In the rows, 128 means zero.
One turn moves every row onto another: examples first, then more rows asked:
Neses: [129 128 139 129 122 152 148 116  97 107 122 183 125 116  96 116 122 162
 149 137 144 125 132 104]
Zuz: [116 157 137 139 108 134  92 141 148 129 122 121  91  95 126 115 135  93
 119 145 126 142 126 102]
Bis: [117 132 105  87 161 127 146 107 178 101 135 144 129 136 123 145 139 143
 140 103 120 116 171 130]
Moden: [169  91  89 140 135 152 159 111 126 140 138 135 135 138 128 131 103 125
 137 105 105 125 153 109]
fasop: [140 117 127 145 129 154 157 108 104 108 137 188 121 129 102 119 121 153
 142 123 137 130 153 107]
fabus: [104 136 147 145 108 128 111 132 141 111 142 107 113  98 155 142  99 105
 115 168 118 128 115 115]
godof: [150 102 109 122 154 120 148 103 149 107 118 171 129 112 153  97 122 149
 136 140 102  96  98 154]
dabu: [113 133 136 140  98 110 115 128 158 146 108 134 138 110 163 161 111  96
 128 158 163  91 118 133]
kolo: [116 148 139 121 125 132  71 150 140 130 140 116 108 119 130 136 103 102
 104 139 138 105 118 128]
mek: [126 131 129 128 124 145 101 150 165 140  88 118 137 110 125 137 120  97
 113 140 173  96 139  94]
getu: [172  98 108 132 141 109 143 106 130 150 119 154 121 128 129 143 119 125
 156 102  78 101 125 129]
Zopi: [134 148 129 155 101 120 137 132 154 137 114 124 139  87 116 147 129  98
 126 149 156 115  95  88]
Lopa: [142  97 117 116 139 145 152 109 141 138 111 144 141 132 148 136 133 101
 153  83  90 126 162 138]
nez: [107 142 103  78 145 126 137 114 174 105 131 139 126 133 118 145 129 158
 144 125 140 115 171 120]
Rikof: [130 118 108 105 139 124 146 107 156 105 116 159 136 102 158  92 124 152
 138 150 120 103  88 161]

Rikof moves to Neses
godof moves to fasop
And these:
getu moves to Moden
Zuz moves to kolo
mek moves to dabu

One turn moves every row onto another: examples first, then more rows asked:
kato: [106 141 169 147 146 171 128  81  78 151 155 165 169]
Ludin: [106 150 102 142 160 150 155 123 129 143 123 136 162]
lisi: [ 97 136 177 189 123 145 139 100  90 150 135 155 161]
teb: [105 126  93 123 137 164 131 140 144 148 113 165 151]
zado: [116 149 156 151 128 164 139  80  90 143 154 167 170]
Pufir: [ 78 108 110 145 137 159 122 152 148 153 104 170 145]
bobe: [101 126 180 193 118 163 121 112  86 147 148 158 161]
Tana: [ 89 112 113 152 134 146 134 155 146 157  98 154 143]
zovad: [ 91 103 176 154 110 156 104 126  76 167 123 160 137]
busin: [ 92 154 132 134 144 160 145  71 103 150 142 157 171]
Bami: [ 86  98 174 165 106 150 109 131  98 172 116 166 140]
dume: [107 127 188 190 129 153 130 117  93 153 141 160 160]
ranu: [114 156 118 124 139 163 146  80 106 148 145 159 171]
femat: [ 82 111 104 153 125 159 120 158 145 153 109 151 144]
nisek: [ 89 124  93 110 152 169 127 129 133 156 116 158 151]
keto: [106 102 161 170 138 159 117 175 110 149 121 158 139]
Fop: [ 98  94 141 162 125 171 101 172 118 154 123 161 138]
Mazev: [102 118 101 109 147 162 122 147 115 162 112 143 143]
nomo: [108 128 179 168 113 162 122  96  84 149 147 176 162]
los: [ 65 133 171 160 117 180  91 119  97 161 155 133 166]
fur: [ 99  97 153 164 113 163 109 157 122 150 116 182 140]
fet: [ 97 154 132 144 135 148 151  72 102 161 134 143 169]
maso: [122 148 157 139 154 164 136 102  71 152 153 141 165]
nal: [ 75 107 122 154 119 142 126 152 131 161  93 154 136]
gadog: [ 80 160 140 138 145 182 113 109 107 151 165 118 178]
zofo: [ 95 124 186 185 129 162 122 106  93 146 142 175 161]
dus: [ 80  99 176 164 116 163 102 132  99 161 127 182 143]
gol: [ 65 125 122 132 133 181  92 158 132 158 139 125 157]
nin: [ 64 156 159 169 128 172 115 104 108 154 160 126 176]
gufi: [ 96 125  94 106 144 156 130 126 127 170 112 145 145]
nole: [ 95 156 119 146 133 160 143  70  99 153 146 141 173]
rop: [112 141 156 153 131 170 123  86  73 153 164 147 169]
soviv: [ 71 126 167 174 126 179  93 152 114 153 151 136 162]
kodev: [ 91 124  83 114 137 165 122 132 129 157 121 144 150]
zaze: [ 61 155 115 131 134 177 114 106 123 159 145 117 173]
kagu: [114 137 167 143 137 163 128  89  71 165 151 150 163]
zakaz: [107 146  93 120 140 161 149 106 131 147 127 161 164]
balo: [108 150  94 132 154 167 147 112 126 145 141 135 169]
gevi: [116 153 107 129 164 159 151 113 123 153 135 139 168]
zan: [107  96 152 151 135 163 105 172 117 163 118 160 138]
Fafi: [107 106 177 171 110 165 108 132  97 149 132 183 150]
rozuk: [102 153 104 128 165 166 149 105 127 143 137 154 170]
Sisup: [ 97 102 117 139 122 162 113 159 138 154 108 176 141]
Belo: [ 90 153 119 124 136 146 145  75  96 163 127 138 160]
Lezu: [ 64 149 112 146 143 177 117 140 144 149 141 122 170]
Zat: [ 50 123 144 162 117 171  95 151 130 160 132 135 156]
guvat: [ 94  94 150 156 135 171 107 166 127 152 119 177 140]
Fevip: [ 84  99 168 175 103 163  99 133  93 164 130 167 142]

nole moves to rop
rozuk moves to busin
And these:
zovad moves to keto
soviv moves to Zat
kagu moves to dume
nomo moves to Fafi

One turn moves every row onto another: examples first, then more rows asked:
Diri: [148 153 154 124 127  93 127  93 103  82 145 107 146 138 129 159 156 131
 142 132 122 165 182 105 113 178 118 117 134 124  86 114 132 163 142 125
 117  76  87 113 130 116 161 134 118 106 192 103  92]
fitil: [101  94 134 134 123 159 151 107 133 102 115 161 182 129 111  98 135 110
 121 153 119 168 121 105 134 156 110 156 119  90 113 134 150 125  94  97
 118 120 104  91 140 141 139 101 190 155 137 113 116]
vuvel: [156 166 137 123 135 124 118  83 110  90 134 123 127 119 142 153 140 128
 148 115 141 177 167 112 125 196 121 123 152 119  85 123 126 146 164 132
 115  68 108 103 106 111 195 146 124 113 166 103  99]
Bor: [103  93 112 132 123 154 160 108 104 101 119 152 168 151 124  96 130 112
 100 134 129 174 121  93 117 140 108 147 116 100 118 134 135 125  94 102
 112 115 126 106 131 153 126 112 196 159 130 110 110]
Veras: [139 144 128 153 152 119 131  90 156 123 130 164 100 155 138 106 140 143
  88 132 138 148 169  98 124 181 126 162 126 133 131 106 126 164 148 159
 111 149 136 116 124 158  94 113 139 123 114 146 146]
zete: [116 118 130 143 106 133 144 132 106 116 133 159 180 136 115  90 141 105
 110 133 123 171 139 100 106 161 109 165 126 124 158 154 116 147  98 120
 113 107 155 141 124 135 130  89 202 145 120  95 125]
Sef: [114 159 113 129 146 110 150  91 114  98 167 107 144 103 152 140 172 134
 152 130 135 177 172  96 119 200 110 119 129 117  75 109 136 166 146 136
 130  60  96 114 113 113 162 146 114 133 163 121 115]
Demid: [129 143 132 174 129 155 124  92 154 125 114 147  98 130 142 103 159 147
  95 118 133 160 161  74 128 172 126 156 127 120 118 104 134 169 138 144
 101 133 133 101 124 165  89 118 145 131 107 138 150]
bub: [100 111 125 137 120 151 140 114 131 119 129 161 155 133 109 139 141  91
 125 131 125 167 136 107 104 156 116 164 126 104 143 168 145 143  85 102
  91 102 133 143 128 133 158  95 207 136 134  82 114]
kiku: [130 145 126 176 130 152 123  95 158 124 117 151  96 131 140 103 154 147
  96 118 132 158 159  79 125 168 130 158 127 119 117 102 138 169 141 149
 102 133 137 106 126 164  93 124 146 129 108 135 152]
mim: [135 135 143 145 143 127 137  78 149 125 127 159 105 154 144 105 155 141
  87 130 141 147 169  96 133 190 117 155 118 129 130 111 116 168 141 146
 113 149 128 102 117 160  90 103 136 125 111 150 145]
Tove: [134 145 132 172 129 155 127 103 155 125 124 155  92 129 143 100 166 135
 100 111 142 143 162  84 131 171 131 160 108 120 126 114 135 152 135 145
 100 135 134 100 121 160  94 118 144 122 104 138 158]
nuro: [143 141 112 109 149 126 114  90 116  85 164  91 136 105 136 161 141 111
 162 156 125 145 159 115 127 200 106 134 119 137  98 124 105 173 128 122
 123  69  93  95 138 117 165 160 134 135 151 123 131]
tep: [130 144 133 159 148 139 124  86 144 121 103 162  95 150 146  98 161 135
 108 111 132 152 173  68 129 174 145 156  99 110 121 102 135 177 136 146
  99 136 115  93 129 146 104 114 136 126 119 141 146]
bomov: [ 93  99 130 122 130 165 163 105 118 121 114 149 162 140 108 129 132 102
 114 135 130 161 129 113 112 147 101 139 130  97 121 156 153 141  91  93
 103 115 116 127 129 140 144 103 208 144 139 102 112]
kitar: [137 136 116 154 151 124 128  83 161 116 138 169  91 158 144 117 154 138
  92 127 142 149 166  93 128 177 136 172 110 122 131 109 126 154 140 154
 106 140 131 109 122 164 102 116 132 117 112 140 143]
lol: [106 100 126 146 112 162 128 129 134 113 118 175 171 119 109 109 137  96
 113 128 145 173 145 108 122 144 106 169 120 119 142 154 133 122  93 107
 106  98 146 129 121 135 148 102 183 152 136  81 113]
bibo: [110 111 125 157 118 144 129 125 146 105 134 178 180 116 105 113 152 104
 136 149 119 172 136 100 122 160 124 193 122  97 150 153 139 129  97 121
 109  95 126 130 131 136 151  87 185 136 128  87 122]
datol: [141 144 127 115 167 129 123 116 100  92 157  97 145  91 122 157 133 115
 166 153 150 123 176 107 129 201  86 137 126 148 108 138 107 140 131 139
 116  71  88 113 121 111 151 142 128 131 148 128 143]
sem: [134 151 129 167 154 137 124  99 143 125 108 168 100 144 138  98 160 138
 111 111 139 144 179  71 124 169 144 165 109 113 132 106 135 173 143 161
 103 130 120 114 125 144 102 113 135 116 116 136 153]
tov: [134 148 137 170 127 153 131 105 152 128 123 154  96 129 141  93 162 137
  99 112 140 141 162  90 129 172 128 155 113 124 127 114 134 157 137 146
 104 139 136 101 122 158  90 118 146 122 103 141 161]
puned: [111 108 111 139 133 147 149 125 146 102 124 168 176 134 103  92 117 111
 123 156 112 164 116 123 120 142 127 162 124  94 115 127 162 126 104 112
 125 121 117 108 153 139 146 125 196 143 137 112 121]
Mul: [109 104  96 133 128 144 158 122 112 102 125 156 166 156 118  90 116 112
 101 136 122 171 118 106 106 131 119 149 122 103 118 129 144 127 102 113
 117 117 136 120 141 149 130 129 202 152 131 109 116]
zoz: [155 158 138 125 140  73 132 124 108  78 137 102 142 118 136 146 139 127
 167 140 126 120 182 117 110 188 107 143 107 141 144 151 120 130 168 139
 107  85 106 130 124 121 164 149 143 114 141 108 112]
nipi: [153 158 167 119 136  96 141 123  93  89 151 117 147 132 124 142 156 119
 147 122 146 130 191 120 118 177 113 115 118 133  99 133 132 127 138 132
 116  86  85 117 122 107 154 128 116  92 186 113 109]
sovu: [ 99 109 109 128 136 155 158 118 130 119 122 156 156 145 103 127 119 101
 117 136 125 159 125 123 102 137 115 146 133  98 122 151 163 139  97 104
 106 113 125 140 139 138 151 122 211 136 140  98 116]
Kekat: [129 130 133 154 149 130 127  75 153 116 127 164  96 152 146 121 157 141
  90 128 146 153 171  78 134 186 123 167 114 125 128 112 120 152 136 147
  99 140 124 102 114 165  97  99 130 129 113 143 139]
pobe: [145 138 134 110 139  88 148  90 100  76 119  83 152 129 141 145 136 146
 151 149 114 136 166 117 117 179  95 115 120 122 112 127 124 159 175 122
 126  91  89 107 131 136 152 164 146 129 148 123 100]
ful: [114 112 113 151 111 136 134 127 114 107 141 167 167 137 120 106 147 100
 115 129 126 175 137  90 106 153 121 181 114 115 157 154 120 131  93 121
 102  96 151 140 122 141 140  93 195 142 120  86 119]
lemev: [123 177 129 128 152  99 150 129 118 100 175 119 131  98 147 125 156 113
 161 121 148 149 181 105 114 210 116 122 106 139  89 125 142 126 136 141
 109  79 107 113 114  95 166 140 119 127 160 126 129]
Fanoz: [108  97 104 138 115 163 137 120 141 110 118 169 168 134 112 102 126 102
 107 132 130 179 127 125 117 129 115 156 122 108 123 136 144 137 101 102
 123 104 144 119 137 142 149 132 189 151 142  89 108]
Kunu: [164 172 143 117 144 126 134 110 103 100 142 131 129 118 137 133 140 119
 152 107 158 143 172 134 128 191 119 118 139 125  96 136 130 122 166 142
 123  78 107 109 101 103 188 149 126  96 161 115 117]
telig: [154 158 159 122 139  95 138 123  98  87 155 120 142 133 124 147 157 117
 149 121 145 132 189 118 117 174 118 120 114 130  99 134 135 122 137 134
 113  82  86 118 122 107 158 131 115  90 188 109 109]
fas: [103  92 126 132 107 168 142 110 131 114 109 163 176 130 114  98 134 104
 103 133 132 179 130 121 125 139 101 144 124 110 124 139 137 145  99  93
 124 109 139 111 131 141 141 118 189 159 140  95 108]
Gem: [118 167 114 128 147 105 154  97 114 103 167 106 149 103 147 131 163 137
 150 133 131 174 171 106 114 200 109 114 136 121  76 106 139 174 153 141
 137  66 102 120 118 110 159 151 119 132 163 125 119]
kedov: [145 144 115 106 147 123 118  93 114  88 161  90 141 106 133 155 136 114
 159 157 123 143 159 120 126 201 102 128 124 141  98 123 106 179 131 123
 128  75  96  97 139 114 161 160 136 135 150 126 134]
resus: [122 174 142 125 147 101 154 124 111 103 170 114 138  96 149 120 159 115
 157 122 150 149 183 103 120 218 106 114 108 142  89 127 137 132 134 135
 110  83 104 106 110  93 161 131 119 133 160 132 129]
feze: [158 172 150 118 131 122 124  86 106  99 130 118 135 119 138 141 134 132
 144 118 138 174 168 121 124 201 112 112 160 126  87 122 124 158 169 132
 125  77 112 104 107 105 187 145 131 116 165 110 105]
medaf: [112 110 129 143 112 154 134 139 133 121 116 172 179 120 102  92 125  99
 111 131 138 168 144 124 115 145 103 159 130 129 144 150 135 134 103 111
 118 107 155 137 128 129 142 109 191 149 135  88 119]
defid: [135 152 134 158 148 134 127  93 143 124 103 161  99 152 141  89 152 136
 106 114 128 150 171  78 125 175 144 151 106 116 122  98 137 185 144 151
 107 143 121 100 135 142 102 121 141 123 119 145 150]
nazu: [144 147 117 117 169 126 122 120 106  91 160 100 143  95 120 157 128 114
 167 152 148 122 176 110 125 196  93 140 127 148 109 135 111 138 134 143
 117  71  92 118 126 111 154 150 130 128 148 126 144]
vap: [106 120 139 131 117 144 150 120 126 130 125 154 167 133 102 122 131  94
 121 136 119 161 138 122 101 160 106 150 138 115 145 163 144 160  94 104
 104 113 140 149 131 126 149  96 215 136 133  92 122]
famib: [141 131 117 117 145  92 137  86 109  65 128  91 137 130 148 163 144 141
 156 144 118 141 165 105 117 171 108 132 108 110 110 130 127 141 167 122
 113  78  84 106 130 142 164 166 137 126 150 112  93]
nefo: [133 148 143 163 149 139 128  94 135 129 101 163 106 143 138  94 164 139
 108 111 139 144 181  69 128 176 134 157 110 116 132 108 130 179 142 156
 106 132 117 110 122 144  96 104 136 121 115 142 154]
des: [151 158 151 124 128  89 128  98 106  83 146 107 146 139 128 155 150 132
 142 132 120 164 181 113 110 176 120 116 138 127  86 113 134 166 145 129
 121  78  92 118 134 114 160 139 120 104 191 105  96]
ditaf: [114 118 146 148 113 139 140 130 134 118 125 168 197 115  98  91 142 110
 130 155 114 165 138 115 122 168 109 172 137 111 152 149 135 150 105 120
 126 110 132 132 133 128 139  86 196 139 126 100 130]
vipu: [147 145 157 121 133  85 134 108  98  78 131  96 145 111 142 152 154 127
 165 138 132 124 187 101 120 199  93 138 100 137 142 158 110 127 160 126
 101  83  96 114 113 123 159 130 138 123 139 111 107]
Rovuz: [158 165 156 114 139 133 136  99  95 100 137 127 132 115 140 135 150 118
 151 106 163 145 174 123 135 198 110 115 136 123  95 140 123 121 160 132
 119  78  99  99  95 104 185 136 123 104 160 116 114]

fitil moves to ditaf
Kunu moves to vuvel
And these:
defid moves to sem
kiku moves to Tove
resus moves to Gem
vipu moves to pobe
nazu moves to nuro
des moves to telig
kitar moves to Kekat
vap moves to sovu
lol moves to fas
ful moves to Bor

